Each row of R is roughly a mix of the hidden directions of one of 3 groups.
R, 102 rows:
[[ 2.41  0.08  1.82  0.70  3.52 -0.96  3.26  3.40 -2.04  1.41]
 [ 1.02 -4.86 -0.15 -4.13 -2.00 -0.28  0.35  1.63  1.18  1.11]
 [-1.48 -0.77 -1.14 -2.10 -0.97 -0.06  1.32 -3.08 -4.67 -2.96]
 [-4.37 -0.73  2.58  0.92  1.92  2.50 -2.40 -2.40 -0.76  1.45]
 [-0.98  1.83 -0.02  4.32 -1.13  0.05 -3.53 -2.30  0.01 -3.04]
 [ 0.01  2.59  4.75 -0.11 -0.63  4.31  0.77 -1.26 -0.26  0.87]
 [ 0.82 -0.51 -2.84 -1.04  3.19 -3.98 -0.66  3.19 -2.11  0.13]
 [ 2.98  0.44 -0.43  1.16  0.83  0.87  1.55 -2.58  1.38 -5.31]
 [-1.53 -1.70 -3.20 -3.67  2.17  1.62 -2.23  1.39  0.73  2.74]
 [ 1.34  0.47  2.85  0.29 -0.25 -0.26  4.21  0.25 -3.95 -2.73]
 [-3.61  1.47 -0.76  2.63 -0.54 -0.89 -4.23 -1.10 -2.42  1.57]
 [ 1.22 -2.66 -3.54 -2.16 -0.24 -3.07 -0.40 -2.91 -2.41 -1.21]
 [ 2.50 -3.91 -2.86 -0.17  1.85 -2.71 -2.61  1.59 -0.85  0.77]
 [-1.87  0.36  3.00  3.75 -0.53 -1.43 -0.05 -4.05 -1.07 -2.14]
 [-1.96 -4.26  2.09 -0.44 -1.23 -2.02  0.15  2.08 -0.54 -3.79]
 [ 2.32 -0.66  1.47 -2.64 -0.86  1.22  1.96  0.49 -4.47  3.16]
 [-1.74  3.74  1.39  2.02  0.18 -1.48 -4.66 -0.20 -2.07  0.13]
 [ 0.05  2.13  0.20  1.36 -1.68  3.09 -0.94  3.91 -2.31  3.30]
 [-3.15  0.70  0.09  1.70  2.80 -1.35  2.62  3.06  0.98 -3.34]
 [ 1.69  1.18  0.06  3.21 -4.94  0.95  0.93  0.52  2.68  1.74]
 [ 3.48  0.07 -0.28 -4.57  2.40 -3.12  1.12  0.44 -1.07  0.21]
 [-1.87  1.87  4.26 -0.78 -3.73  2.49  0.43  2.24 -0.36 -0.11]
 [ 0.67 -0.19 -1.29  3.41 -2.28 -2.23  4.16 -0.59 -1.18 -2.86]
 [-2.85  0.09 -3.52  1.71  1.26  3.52  1.19  2.71  0.81  2.09]
 [ 0.17 -0.79  2.44 -2.84 -0.86  0.67 -0.81  1.75  3.02 -4.75]
 [ 0.07 -0.78  0.26  1.27 -0.26 -2.55 -0.16 -5.26 -1.25  3.63]
 [ 2.73  4.53  1.06  0.16 -2.24  1.45  1.95  1.06 -0.99 -3.02]
 [ 3.18  2.52  0.81 -2.58  0.91  0.11  0.69  3.40  1.03 -3.68]
 [-1.70 -3.15  0.97  0.60  0.15  0.36  3.06 -1.53 -4.65  1.92]
 [-0.29  1.59  0.99  1.91  5.41 -1.26  0.36  2.30  2.68  0.76]
 [ 0.29  2.78 -3.15 -0.73 -1.39  1.25  2.46  0.45 -2.04 -4.37]
 [ 1.46  2.46  0.65  0.26  1.90 -3.99 -3.98  0.15  2.45  1.09]
 [-3.12  1.61 -0.69  1.91 -2.55  1.49 -2.58 -4.31  0.37 -0.83]
 [ 3.08 -0.24 -0.03 -2.76  2.22 -4.42  0.59  2.69 -0.92  1.07]
 [ 0.95 -3.86 -0.59 -0.03 -1.03 -1.47 -0.38 -5.06 -2.43  0.44]
 [ 0.97 -0.23 -0.52 -2.22  2.58  1.83  1.29 -0.61  1.55 -5.53]
 [-0.94  2.07  1.73  2.21  3.44  3.64  1.79  2.44  1.16 -1.61]
 [ 3.22  0.38  2.32 -1.16 -1.83 -0.96 -1.13  0.53  5.23 -0.91]
 [ 2.56  1.08 -0.68 -0.35 -1.55  1.96  0.44  4.41  3.46  2.25]
 [-1.23  5.27  0.37 -2.21 -2.70 -0.43  0.29  2.17  1.91  1.02]
 [ 1.36  1.95  0.07 -3.64  3.59 -1.71 -0.11  2.26 -2.59  2.18]
 [ 0.48 -0.29  0.30 -0.21 -3.32 -3.01 -1.59 -4.09  0.68 -3.31]
 [ 1.22  4.26 -0.18  0.72  1.32  0.06 -0.89  0.30  1.47  5.13]
 [ 1.43  4.35 -1.51 -1.69 -1.47  2.01  0.25 -3.53  1.95  1.63]
 [ 2.87 -0.35 -2.57 -0.47 -1.79 -1.34  2.04  3.69  3.12 -1.87]
 [ 0.01  0.89  1.73 -0.90 -0.76 -0.84 -0.85  2.95 -5.30  2.80]
 [-4.57 -2.20  0.29  1.56  0.66  3.90  1.55  0.06 -1.69  1.45]
 [-2.19  2.89  1.17 -2.45  0.31 -1.32 -1.12 -4.06 -3.31  0.44]
 [-0.72  5.17  0.32 -1.43  3.01 -0.65  2.45 -1.33  1.93 -0.93]
 [ 3.52 -3.25 -0.71 -1.75 -0.06 -3.00  2.48  2.91  1.02 -0.12]
 [ 1.59  5.03 -3.64  1.00  1.36 -0.04 -1.96  0.70  0.93  1.44]
 [-3.86  1.30  0.81  4.21 -1.84  2.23 -1.77 -0.09 -2.13 -0.52]
 [ 1.76  2.28  2.52 -0.35  0.27 -0.20 -2.07 -0.60  3.47  4.44]
 [-1.19 -2.86 -1.75 -1.71 -0.75  0.28  3.92 -4.21 -1.15 -0.78]
 [ 1.69  1.73 -1.01 -4.34 -1.37  0.02 -4.46 -1.19  1.44  0.52]
 [ 2.51 -0.25  0.84  1.09 -1.66 -1.76 -2.01 -0.76  5.48 -1.57]
 [-2.44 -3.75 -3.77  2.14 -0.58  1.14  1.64 -0.28 -2.76  0.65]
 [-1.57  0.01 -1.13  1.86  1.20 -0.65 -4.17 -1.32  3.31  3.47]
 [-2.15 -2.40  1.44  0.57 -0.11  0.38  2.94 -2.36 -4.87 -0.57]
 [-0.55 -1.31  2.98 -3.54  1.25 -0.09  0.50 -0.90 -2.75 -4.20]
 [-0.99 -4.92 -2.51 -1.84 -2.16 -1.50  1.65  0.00  0.83 -2.47]
 [ 2.35  0.28 -1.13  3.31  0.00 -2.30 -4.37  1.71  2.13 -1.26]
 [-1.60 -0.36 -3.47  2.50  0.27  2.61  2.72 -1.96  0.00 -3.48]
 [-0.58  1.67 -1.33  4.03  0.26  0.26 -3.27 -3.18  0.13 -3.01]
 [ 0.76 -2.27  3.02 -2.29  2.72 -1.57  0.25 -1.13 -3.95  2.10]
 [-0.63 -0.79  0.06 -0.28 -1.90  1.49  1.86 -5.65  1.26 -2.70]
 [ 1.75  0.60  2.64  0.98  1.14  1.20 -0.97  2.75  2.25  4.85]
 [ 1.06 -0.55  1.73 -2.31  2.41 -0.89  5.25  2.48 -0.09  1.10]
 [ 2.72 -1.37  1.61  2.15 -1.41 -3.30  4.20  0.49 -0.99 -1.74]
 [ 2.39  2.75  2.21 -3.12 -0.44  2.33 -0.52 -3.47 -1.39  1.85]
 [-2.19  3.31  0.25  0.34  3.28 -1.74 -3.04 -0.76  0.33  3.39]
 [ 3.84 -0.62 -2.91 -0.52  0.58 -2.82 -1.90 -1.67 -0.97 -3.42]
 [-4.60 -0.39 -0.43  1.70  1.58  1.25  0.97  1.28 -0.47  4.47]
 [ 4.44 -1.33 -0.55 -4.28 -0.73  0.28  1.61 -1.02  1.31 -2.27]
 [ 3.88  1.03  1.35 -1.59  1.52 -2.97  0.87 -1.51  3.36 -2.30]
 [-3.05  3.03 -2.97  2.16  0.04 -3.04  1.69  2.26  1.15  0.87]
 [ 1.36 -1.26 -1.58  1.35  2.19 -5.46 -1.74 -1.16  1.73  1.23]
 [ 0.04  1.31 -1.81  4.83 -2.92 -2.11  1.81 -2.33 -0.10 -1.09]
 [-1.75 -0.92  1.55 -0.39 -0.72 -1.18 -0.28  6.03 -2.20 -1.29]
 [ 0.70 -4.93 -2.74  1.09 -2.21 -2.02 -1.65 -2.03 -1.13  0.82]
 [-0.64  0.08  5.18 -0.54 -2.66  2.31  0.26 -2.89  1.67 -0.26]
 [ 2.27  0.53 -1.03 -0.34  5.73  2.19  0.29  1.30  0.83 -2.13]
 [ 0.10  4.25 -0.44  1.28  4.33  1.29  1.47  0.63  2.84  0.51]
 [-3.06 -0.43 -3.38  1.82  1.51  2.31 -2.07 -2.19  1.38  2.89]
 [ 1.43 -1.86 -0.13  1.31 -0.83  1.62  2.21 -1.82  5.34 -1.98]
 [-0.96 -2.56 -0.28  3.16 -0.33  0.01  0.53 -3.46  4.55 -0.82]
 [ 2.24 -3.16  0.05  0.62  1.53  0.44 -0.56 -4.62 -3.14  1.31]
 [ 1.67  2.76 -5.28  1.62 -0.89 -0.89  2.18  1.76  0.22 -0.92]
 [-1.05  2.85  1.35 -2.26  0.95 -0.37 -1.86  1.96 -4.81  1.90]
 [-1.03  0.51 -1.39  3.26  1.78 -1.82 -3.83  2.54  1.49  2.75]
 [-2.14  0.49  0.26 -1.44 -0.73  4.19 -0.73 -1.81 -3.46  3.22]
 [-1.21  1.43 -3.40  4.31  0.52  0.39  0.72 -0.25  3.67  1.76]
 [-0.57  0.75 -2.21  3.47  4.34 -3.12 -1.26  1.09 -0.94  1.12]
 [ 0.53 -3.59 -2.15 -3.21 -0.88  2.44  3.60  1.09 -1.10  1.05]
 [-1.90 -0.14  2.15 -3.18  0.17 -0.13  2.95  2.32 -2.57  3.48]
 [ 0.19  0.00 -1.49  1.53  4.52 -3.31  0.50 -1.57  3.55  0.08]
 [ 1.94  2.15  2.82 -2.10  0.03  3.16  0.26 -3.96 -1.90  1.05]
 [-2.99  0.70 -2.04  1.76  0.05 -3.49  1.78  0.11  4.06 -1.63]
 [-1.63  2.23  4.07  3.25 -0.28  2.38  2.07  2.15  0.68 -1.17]
 [ 1.12 -1.73 -0.23  0.42  1.83 -2.19  1.99  5.46 -0.95  1.98]
 [-2.39 -0.28  0.82 -0.74  0.92  0.94  1.44  4.31 -1.86  4.29]
 [ 0.00 -3.54  3.19  2.47  3.25  2.17  0.03  1.44  0.80 -2.10]]
Here is one row from each group, named. Which group is each of the other rows in?
[ 3.38  0.09 -0.47  0.12  3.12  1.36 -1.72 -1.88  4.44  1.31] -> H
[ 1.33  0.32  4.27 -0.78  4.64 -1.83 -0.83  1.64  0.65 -1.36] -> P
[ 0.67  1.74 -1.94  2.81  4.93 -0.24 -1.89  0.76  2.59  0.91] -> C

[ 2.50 -2.49  1.65 -0.86 -0.27  4.03 -0.69 -4.03 -1.19 -0.92] -> H
[ 0.63  0.50  1.62  0.06  2.21 -0.06  1.15  2.56  5.14  2.95] -> C
[-0.27  2.02 -0.46 -2.99  2.92 -3.10 -0.26 -2.50 -3.60  0.72] -> C
[-1.19  2.49  2.00  0.45  2.61 -2.60  0.06  3.94  3.08  0.89] -> H
[ 0.45  1.20  1.99 -3.20 -1.41 -0.49 -2.27  3.99 -2.32  2.60] -> C
[ 1.07 -3.90 -0.18 -0.14 -1.89  1.99 -0.78 -0.86 -5.07 -0.56] -> H
[-4.37  0.64  2.31  0.66 -1.45  1.72  2.27 -3.95  0.00  0.33] -> C
[ 3.02 -0.88 -0.48 -0.14  1.82 -1.75  1.52  4.84  2.91  0.70] -> P
[-0.73  0.64 -1.00  1.10  1.08  0.43  2.53  3.15  1.84 -5.20] -> P
[-1.73  3.86  0.19  1.00 -0.74  2.23  0.72  5.07 -0.02  0.77] -> H
[-0.59  1.80 -4.92 -3.04 -0.22  0.46 -0.35 -1.37 -2.81 -2.02] -> P
